In the rows, 128 means zero.
Where one turn sends some rows of the set: a few examples, then the rows asked:
feled: [123 149 103 146 119 134 117 145 136 115 168 129 123  88 132 123 124 119
 107 148 163 121 129 113 140 115]
mivi: [ 99 140 169 125 122 133  89 117 120 114 143 151 134 158 141 116 123 157
 123 158 119 105 139 140 113 121]
riv: [132 114 132 135 120  89 155 148 142 111 159 121 148 117 127 125 114 123
 134 101 135 154 144 114 129  85]
kotuf: [ 86 135 148 118 120 130  95 125 122  98 131 151 135 150 134 113 126 160
 116 164 119 104 133 144 126 123]
soti: [163 119 145 149 145 128 132 115 120 137 159 149 128 114 139 112 137  98
 114 142 136 128 181 119 134 103]
zos: [139 109 122 142 128  78 126 142 132 114 141 110 117 127 112 139 116 114
 145  92 134 141 139 131 147 101]
vezu: [159 116 146 166 151 123 117 116 103 146 158 137 112 130 132 131 119 101
 125 134 139 132 166 141 142 114]
gup: [ 84 122 149 109 118 111 110 130 127  89 122 148 142 154 130 114 123 163
 124 145 108 115 131 142 125 117]
teb: [149 148 141 147 146 104 121 126 133 145 132 113 110 124 154 126 146 113
 143 104 111 141  93 113 118 135]
sitir: [135 145  93 130 124 124 107 136 145 112 148 130 108  88 127 118 143 109
 113 139 151 115 130 109 144 118]
Sogef: [161 145 130 134 147 127 118 117 145 141 129 138 115 118 157 116 149  96
 129 103 122 135 104 113 111 124]
tosa: [ 97 138 178 124 128 119  99 119 124 118 138 140 140 169 144 120 129 159
 133 136 111 113 122 136 102 112]
Fut: [103 137 176 120 125 121  96 117 126 116 137 147 138 170 145 120 126 158
 134 136 109 115 125 139 104 117]
Lar: [157 127 160 166 153 118 135 113 102 152 155 134 120 121 148 116 139 110
 120 151 123 135 167 124 136 121]
tav: [ 77 123 149 114 121 111 112 134 123  91 121 144 140 154 130 113 128 164
 120 150 110 113 125 139 122 112]
pufes: [157 131 131 151 155 115 115 120 129 142 123 126 106 135 147 131 129  99
 140  95 122 143  97 137 123 131]
Resiv: [ 93 128 164 111 117 105 105 128 133  99 126 142 140 165 135 118 124 163
 136 127 105 119 124 138 111 113]
Gif: [133 139  97 152 136 124  94 136 123 120 144 122  96 102 120 133 125 109
 117 141 156 117 126 134 156 131]
gazi: [127 150 110 149 128 113 106 140 124 123 156 110 102  90 126 125 140 125
 116 157 148 115 137 112 154 132]
tiv: [153 127 151 159 148 138 145 119 112 145 168 149 141 119 153 116 122 106
 112 145 138 142 156 124 123 107]
mepu: [122 113 101 134 143 124 165 138 124 104 115 151 140 103 144 103 129 113
 101 135 122 154 117 130 138 120]
virin: [ 79 134 151 120 122 128 100 128 118 101 132 147 135 149 131 112 128 162
 112 166 121 103 133 139 123 119]
pof: [141 103 107 125 149 113 157 130 130 108 105 155 130 108 138 100 143 101
 109 127 111 145 138 125 141 116]
vikos: [ 88 128 166 114 122 104 111 129 130 103 126 138 143 167 134 117 127 163
 135 130 108 117 119 136 110 107]
kos: [124 112 107 139 150 104 155 134 113 111 103 136 119 104 137 104 145 117
 108 142 104 144 124 128 155 135]
dila: [134 111 137 140 125  65 144 143 131 115 144 103 127 117 120 127 130 128
 144 110 118 145 151 112 146 100]
folo: [ 95 139 170 128 127 132  95 118 115 118 142 145 135 159 140 118 130 159
 119 161 122 104 133 138 112 117]
Sapeg: [148 117 130 130 121  83 132 137 151 115 154 117 129 113 120 126 133 112
 141  97 134 138 154 107 133  87]
Pud: [132  96 102 142 153 110 144 132 109 108 105 144 118 118 125 115 126 105
 113 129 118 145 133 149 159 126]
ridin: [146 149 134 140 140 126 130 128 145 137 146 130 130 122 160 124 131 111
 132  99 131 148  87 112 102 120]

gup moves to Resiv
Sapeg moves to Sogef
And these:
tav moves to vikos
ridin moves to tiv
zos moves to pufes
kos moves to dila

